Each named turn below is shown by a few rows before and after it. Which turns, in which order, take the first row of each later pair to the second? The first pair is answered.
turn S:
[ -8   9   3  -5   5 -25   4   1  15]  ->  [  4  17  -1 -22   6 -17  11   4  -6]
[-15 -19  17   3   7 -10   3   1  38]  ->  [ 12  -1   2 -13  27 -32   4   2  24]
[ 15   3  12  -7  -6 -23  -9  -1  14]  ->  [ 24   6   8 -16  -4 -13  -7   2  -8]
[-14   0   7   5 -15  -2   2 -13  24]  ->  [  5  14  -4  -4  -3 -23   2 -12  23]
turn Z:
[  6   5   2   4 -26  21  -6  -1 -14]  ->  [ -7  -5  -6  13   0  22  17   0 -19]
[ 0  2 -5  3  6 -2 -1 -8  6]  ->  [ 4  6 -7  2  3  0 -4 -5  7]
[ 22  -5   9  -7  -3 -16  -8  11  -8]  ->  [  7 -15   5   3  18 -15  15   6  -6]
turn P:
[ 14   3   0 -15 -14   1   0  -2   5]  ->  [ 11   7  -6  -9 -17   6  -3  -2   1]
[-21  -7  19  -6   6  40  20   4 -13]  ->  [-25  28 -29  25   7  22  -2   3  -2]
[  0 -11 -10 -10  10  11  13  -7   7]  ->  [ -3  -4 -13  -6   6  16  11  -9   3]
[ 21  20 -34  -7  33 -21  24   4 -26]  ->  [ 28   2  -8 -20  41 -31  32   0 -17]
turn F:
[  2  -1 -22   9  26 -17  17   3 -19]  ->  [ -5 -14  15   4 -25  24  -5   2 -25]
[-25 -10   6  10 -36  61  -4  -6 -10]  ->  [ -6 -32  26 -15  20 -31  20 -14  50]
[  1  15 -22   9   3  -5  -6  -3  -4]  ->  [ -1   4   5   3 -21  10 -13  -2   4]

(2 to 3 turns a pair)
[ 24   3 -12 -20  36 -28  21   3 -15]  ->  [ 14 -27  30 -28  12  11  24   2 -18]
S, F
[-25  -2  -2  17   1 -10  -8   1  15]  ->  [  8  -6  19 -25   4 -20  -2   5   2]
S, P, Z
[-20 -19   0  12  21  24  31   3 -11]  ->  [ 14   2  29 -19 -32  19 -16   4  -8]
F, Z
[ 49  12  13 -35 -25 -14 -25  -8   5]  ->  [ 52  10   3 -39   6 -23   3 -10  -7]
F, P
[-10 -18  16  -4  17 -22  -1  -9  29]  ->  [  6  19 -30   2  19 -21 -11  -2  -2]
S, F, P
[  1   3 -13   1  17  26  22   1 -36]  ->  [  4 -10  -4 -11  39 -16  31  -5 -10]
F, F
[ 30   1  20 -35  -4   7  -2 -20  -5]  ->  [  2  20  -8   3 -21  37 -23 -15  -7]
S, P
[ -5 -31  21 -15   6 -32   1  -2  26]  ->  [-29 -10 -28  23  22 -18  14   1  14]
P, S, F
[-19  -5 -24  28  23  -9  13  -2   2]  ->  [-17 -23  12  15  13 -19   5  -5  22]
F, F
[-27 -20  32  16 -15  13   3  -6 -18]  ->  [ 10  -4  37  -8 -28  -9 -26  -5 -22]
F, Z, P
[ 34  32  11 -27 -14   9  -2   6 -33]  ->  [ 17  29  11 -15 -25  28  -7   3 -32]
P, S
[-13  15 -19  10   8 -32  -9 -16  15]  ->  [  6  -1  13 -28   2  13  16  -9 -36]
S, P, S
[  9   3  -5   1  20 -25   6 -12  18]  ->  [ -1   6 -13   5   2  24   7  -3 -27]
P, P
[-20 -24   9  -4 -12   7  -8   0   8]  ->  [ -6  -9  -5 -10 -11 -18 -23   0  15]
F, Z
[-13 -20  15  10  17 -18  24 -15  36]  ->  [  3  15 -19   9  -4  42  10  -6 -35]
S, F
[  2  10 -36   1   3  25   1  -5 -17]  ->  [ -5  -3 -36   8  26  -1  12 -13  14]
S, F, F
[ -1  14 -23   4  35 -16  21   0 -13]  ->  [ -2  14 -25   2  31   1  22   0 -23]
P, P, P
[ 17  35 -37   5 -15  -5 -25  -7 -19]  ->  [ 10  20 -18   6  -1 -45 -25 -14  20]
S, P
[ 30   7  -2 -11   1 -29 -10   1   7]  ->  [  1   8 -26  21   9 -21 -12   0   9]
Z, F, P
[ -2  -2 -23  -4  21  11  16   1 -26]  ->  [-23  -1 -27  18  14   0   4  -5   3]
S, P
[-16  30 -38  40   2 -12 -13  -7  10]  ->  [ 16 -17  43 -22 -11 -21  -6  -7  26]
F, S, P
[ 31  17   2 -17   0 -16  -8   1   3]  ->  [ 34   3  11 -21  11 -15   5   3   0]
S, F
[-22  -2  -5  18 -11  18  -6 -12   4]  ->  [-18   6 -17  17   3  21   2 -11 -13]
Z, Z
[ 15  -9  27 -18 -14  -1 -11   5  13]  ->  [ -2   3 -10   5   8 -29  -5   2  30]
P, S, F
[ 17  26 -17  -5  33 -40   8  -9 -13]  ->  [-24  -8   2  20  12  33  22  -9 -30]
F, Z
[-34 -12   1  28 -11   4 -13 -11  27]  ->  [-26 -31  14   6  21  -2  27  -9  14]
P, F, P
[-14 -15 -14  20 -32  -8 -12   5  23]  ->  [  9  -9 -10  -1 -12 -42  -3   8  23]
P, S
[ 10   1 -12   2  17 -37  12  -3  22]  ->  [ 20  10 -16  -6  16 -35   6  -2  13]
Z, Z
[ -4 -10  -6  -2  13  14  25   8 -28]  ->  [ 16   3  -3 -13 -16  13  -4   6 -30]
Z, Z
[ 14 -24  31 -19  15  -5  32  10  11]  ->  [ 12  -7 -11  -4  39 -18  37   9   3]
F, P, P
